In the rows, 128 means zero.
Each path below is one point turned by a fixed rotation once a step. After each direction that follows a path, write how fast that rotation turns it, in deg/step (0 if it stays still).
Each turn is a multiple of 5 degrees from 10 to 175, or 0.
Each row of a path follows its step; steps can be skipped.

step 2: [123 123 124 130 119 125 126 109 139 116 124 123 135 130 126 127 133 143
 125 137 131 125 127 143 131 123 133 116 130 118 126 127 130 126 117 134
 134 134 130 124 120 113 136 122]
step 3: [125 130 127 138 125 116 125 128 127 118 119 131 144 131 129 122 120 127
 118 127 133 142 129 119 125 131 129 139 119 117 132 133 128 135 125 123
 130 120 120 129 144 109 126 118]
step 4: [137 132 130 121 133 127 128 129 139 116 117 120 111 127 128 129 120 127
 110 134 120 135 149 123 119 121 127 127 126 132 126 131 137 117 119 132
 127 127 126 133 136 131 129 128]
step 5: [136 132 118 137 147 132 136 131 121 125 125 138 117 131 125 128 113 126
 130 125 128 132 118 125 132 129 124 123 119 121 125 128 132 137 128 145
 124 133 138 137 136 129 124 137]
step 13: [134 122 120 117 130 126 117 129 126 136 128 123 139 120 146 134 137 128
 131 128 119 141 134 136 135 133 133 129 125 138 127 128 130 136 119 115
 131 131 137 131 126 128 147 134]
step 15: [130 122 121 132 130 115 120 130 132 127 121 122 124 133 122 125 127 148
 127 123 124 132 126 137 123 122 133 127 124 136 125 142 132 143 135 128
 130 123 112 124 125 108 125 124]
step 16: [131 136 135 129 128 122 140 142 129 117 121 120 119 133 125 114 123 126
 126 125 126 124 135 119 116 138 139 140 135 122 114 139 120 130 123 123
 129 116 127 132 138 129 128 127]
[126 132 128 133 128 127 127 128 128 126 123 125 125 129 126 132 129 126
 132 124 125 130 131 126 125 126 125 130 133 127 126 129 130 127 127 130
 126 129 125 128 132 128 126 129]	60
[124 126 129 127 131 127 123 126 127 127 129 132 125 128 126 124 128 127
 128 128 128 127 127 125 130 132 132 128 131 126 125 125 127 125 125 134
 130 126 125 126 130 128 132 130]	155
[130 129 127 126 129 124 130 124 132 127 130 128 129 131 124 122 125 129
 128 129 126 131 126 127 121 127 127 126 127 129 129 130 128 125 130 126
 131 124 125 130 131 128 128 127]	60
[125 130 129 131 131 126 129 129 128 130 129 128 125 126 127 126 127 128
 123 126 126 125 130 123 124 128 129 125 126 128 130 128 129 130 132 130
 123 128 135 128 128 131 131 130]	60

step 6: [117 139 130 118 131 128 131 128 130 128 107 101 126 113 118 130 120 122
 131 122 126 135 128 125 126 128 133 124 137 122 133 146 122 115 116 122
 125 117 137 141 123 135 126 131]
step 10: [118 129 126 130 120 137 126 137 129 122 129 132 116 144 156 138 122 121
 122 121 136 118 127 121 133 138 132 141 112 145 131 123 119 127 131 128
 130 132 132 124 143 133 118 135]
step 11: [142 147 113 130 135 132 131 119 140 142 137 120 123 123 125 131 125 140
 141 130 131 126 120 118 127 135 131 137 119 134 120 142 123 137 131 120
 131 114 119 127 125 129 130 148]
step 13: [124 125 126 130 114 133 130 126 129 129 121 137 122 140 122 118 137 126
 133 135 124 115 145 150 137 117 137 141 132 131 132 149 127 130 134 126
 145 135 123 130 124 138 119 123]
step 21: [127 142 142 132 117 130 118 115 128 125 114 131 126 124 118 131 120 120
 125 140 129 116 130 146 142 132 131 127 122 125 125 137 126 135 121 136
 149 139 119 116 136 136 124 140]
step 22: [113 138 118 124 122 131 136 143 142 127 112 115 126 119 116 125 135 134
 131 135 128 117 113 119 118 116 131 126 122 127 148 136 116 121 131 123
 132 132 141 121 130 133 127 127]
step 23: [118 118 119 129 124 126 114 126 135 137 125 124 148 123 146 122 130 108
 136 121 130 124 109 138 134 125 131 138 135 135 119 131 123 128 132 123
 121 119 129 125 122 141 140 122]
[125 132 120 131 132 134 129 128 130 132 126 129 127 127 132 127 128 126
 127 128 126 126 128 130 127 129 132 127 127 129 124 126 127 127 130 127
 127 132 128 128 130 130 130 130]	25
[128 127 130 124 130 132 122 129 128 129 129 127 126 129 128 130 134 127
 130 128 129 123 128 125 130 128 126 127 125 124 125 127 127 132 129 129
 127 127 123 130 127 130 133 129]	115
[130 126 130 128 126 129 128 131 129 128 126 129 130 128 126 134 127 132
 128 122 130 127 130 124 128 127 132 128 130 126 124 128 132 127 128 124
 129 131 130 123 131 132 127 127]	155
[125 124 128 123 130 124 129 127 129 128 128 134 127 132 130 128 130 130
 126 131 126 128 130 130 128 127 130 127 129 129 124 130 127 126 129 127
 123 128 128 125 122 128 128 125]	70
[131 126 131 129 126 127 125 130 127 130 126 127 128 123 128 128 128 123
 127 131 125 124 125 127 126 126 126 124 133 128 126 129 125 126 131 126
 130 131 133 131 126 130 126 127]	45

step 2: [131 116 128 130 132 125 129 121 124 143 127 138 123 125 132 126 130 131
 132 118 115 133 118 110 131 136 124 120 141 120 113 118 134 118 127 140
 129 132 130 113 121 123 143 126]
step 3: [135 125 136 106 117 132 142 141 127 133 129 128 133 112 131 133 125 134
 126 132 122 127 129 123 131 135 131 129 138 120 146 117 142 121 131 132
 118 128 120 130 136 119 132 114]
step 4: [128 129 126 131 128 124 119 133 127 131 132 135 125 124 144 126 130 129
 126 125 121 117 120 130 137 114 141 135 135 125 128 112 117 126 120 148
 134 142 108 124 138 128 118 124]
step 5: [136 126 144 138 130 133 126 135 138 143 137 134 119 126 135 130 133 112
 118 114 125 131 117 140 136 126 127 124 129 121 130 119 128 110 141 122
 126 125 125 122 128 121 142 133]
step 10: [132 122 123 131 128 129 135 130 135 147 124 136 124 121 136 131 122 124
 130 106 107 115 118 122 124 127 122 119 123 134 124 131 138 113 123 133
 140 127 135 131 135 125 135 121]
step 13: [149 124 135 118 126 137 136 136 125 143 137 130 123 115 128 125 130 125
 127 116 125 127 132 131 139 121 137 129 132 127 130 120 137 118 143 129
 129 132 122 134 145 110 125 127]
step 21: [139 128 133 116 123 136 142 135 118 134 132 125 131 105 134 123 127 150
 115 125 122 125 122 124 130 122 133 125 133 130 128 119 134 124 121 127
 119 139 112 130 124 119 135 124]
[127 125 134 130 127 128 130 132 129 124 128 127 129 128 124 127 128 128
 127 128 130 128 126 130 129 124 134 129 129 125 127 125 128 122 129 131
 130 125 125 127 127 127 124 133]	40
[128 128 130 131 128 132 132 128 127 129 128 124 128 130 126 132 130 132
 132 129 124 126 128 131 124 128 128 130 129 132 130 128 129 130 130 129
 133 132 125 130 132 130 126 127]	120
[125 128 131 124 128 123 129 127 129 128 126 130 128 129 129 130 129 134
 130 129 132 125 126 128 126 131 130 134 124 127 132 126 129 127 128 125
 124 128 128 127 130 131 131 130]	125
[126 126 126 129 125 131 125 125 128 126 131 127 132 126 132 128 124 129
 127 131 129 125 123 128 127 126 127 129 127 132 128 130 131 125 131 124
 132 129 131 128 125 129 128 131]	35
[126 131 130 127 127 126 127 129 129 131 131 125 127 125 127 130 128 129
 127 130 129 137 128 129 125 125 130 128 129 128 129 130 128 128 134 125
 125 128 127 132 130 124 131 127]	175
[129 126 127 127 127 130 127 129 128 132 125 131 126 126 131 131 129 124
 127 129 128 128 129 130 130 122 127 130 122 130 129 126 126 133 130 127
 129 124 125 126 131 128 125 132]	80
[135 128 128 129 127 129 129 123 132 129 128 132 133 129 130 128 129 127
 131 128 126 132 132 128 127 127 132 127 126 126 131 126 127 125 126 127
 131 126 128 130 126 132 131 126]	145

step 0: [116 124 129 125 133 121 132 140 133 125 114 115 126 132 119 139 145 114
 118 128 133 127 143 126 130 129 135 126 127 126 118 118 129 133 126 121
 136 124 136 132 115 131 139 124]
step 6: [136 119 128 126 134 149 138 125 129 147 135 143 132 119 119 124 136 132
 115 127 119 123 134 131 127 118 133 137 136 121 130 128 128 130 115 130
 127 134 133 121 130 139 129 128]
step 7: [133 120 121 130 128 131 124 121 135 130 121 128 123 129 122 136 120 122
 115 115 133 142 136 118 122 138 133 123 135 122 135 136 130 124 132 117
 117 115 122 120 139 144 128 139]
step 10: [133 126 133 131 143 140 137 139 134 130 128 117 136 124 128 132 123 115
 114 141 128 126 130 120 119 115 130 135 140 130 130 140 135 129 133 121
 121 132 129 136 133 131 144 132]
step 14: [124 125 122 126 133 136 141 125 129 135 135 129 129 129 123 130 133 114
 123 131 111 108 124 126 133 124 134 126 141 143 131 126 126 126 134 119
 133 133 136 120 146 136 121 126]
step 16: [127 121 114 123 133 125 121 140 134 138 123 136 127 126 120 143 143 126
 135 124 127 130 141 124 120 136 134 139 126 125 120 127 127 124 140 123
 130 136 135 118 120 143 117 131]
step 22: [135 125 130 127 128 138 134 121 132 136 120 130 123 127 112 132 138 128
 126 140 130 111 132 130 131 131 137 125 134 134 128 123 129 148 125 126
 121 137 116 133 147 128 140 135]
[132 129 127 132 129 127 126 129 129 128 132 128 134 129 128 129 127 124
 130 127 127 127 128 127 127 128 125 129 132 130 126 126 135 128 134 128
 128 125 129 128 129 128 127 122]	20
[128 125 129 129 131 129 128 130 126 131 129 127 128 126 122 128 130 126
 127 134 126 128 124 128 129 126 129 127 125 131 128 132 125 124 126 127
 129 122 127 127 127 125 129 124]	80
[130 124 126 126 128 129 126 130 133 127 123 128 131 125 127 130 133 130
 129 131 126 128 128 132 126 128 127 128 128 125 122 131 132 128 128 128
 129 131 128 131 128 126 132 128]	65

step 1: [127 125 135 132 140 133 127 139 125 118 132 121 114 139 115 133 132 115
 144 124 128 133 124 133 124 113 130 113 130 126 121 130 133 123 119 112
 122 126 125 141 127 132 113 127]
step 2: [130 119 135 133 130 135 134 135 133 126 132 137 142 134 126 120 137 132
 143 134 136 113 125 122 129 122 140 136 139 132 130 143 136 141 113 122
 132 117 124 117 140 132 125 124]
step 3: [137 121 121 116 130 146 128 125 128 116 147 135 126 119 132 117 126 124
 119 122 135 128 137 131 146 125 126 119 132 124 136 121 139 123 124 127
 137 114 130 119 131 125 121 134]
step 5: [126 134 130 133 140 133 110 138 126 135 134 132 118 142 120 127 140 137
 122 133 145 124 125 145 120 125 128 122 126 119 133 133 126 129 134 132
 140 129 120 131 145 136 121 132]
step 6: [137 122 130 129 143 127 132 117 143 128 136 124 121 127 109 118 138 129
 136 126 123 127 125 139 129 137 137 124 138 113 128 128 122 130 127 113
 117 120 114 124 125 128 126 126]
step 14: [121 128 123 133 128 140 124 141 128 126 137 136 118 150 122 116 129 136
 137 127 142 130 116 142 126 124 113 125 133 120 133 132 128 118 117 115
 128 122 128 128 128 129 136 130]
step 24: [129 121 121 126 144 130 130 130 135 130 134 121 124 152 130 119 137 130
 125 133 133 129 135 136 118 129 133 122 136 133 125 121 136 139 126 124
 114 118 129 133 126 133 101 131]
[129 128 128 126 127 126 126 127 128 136 128 128 129 129 127 128 128 130
 128 130 126 123 132 129 124 130 125 124 127 128 133 129 130 132 124 129
 128 123 127 125 128 128 127 129]	115
[126 122 128 128 119 130 130 131 129 128 126 127 126 127 127 127 124 127
 131 125 132 129 126 127 129 127 126 129 128 127 127 129 126 133 123 124
 128 125 129 129 128 126 126 127]	60
[135 129 128 128 127 126 124 131 129 125 123 129 132 126 126 126 128 128
 126 127 130 128 130 124 130 127 125 123 132 128 129 127 122 128 130 128
 130 128 127 129 130 133 127 130]	145
[129 123 127 125 127 127 123 131 131 130 126 127 128 130 127 127 127 124
 131 126 125 128 130 129 126 128 126 128 127 125 128 132 133 127 133 127
 130 133 129 129 132 127 132 125]	85
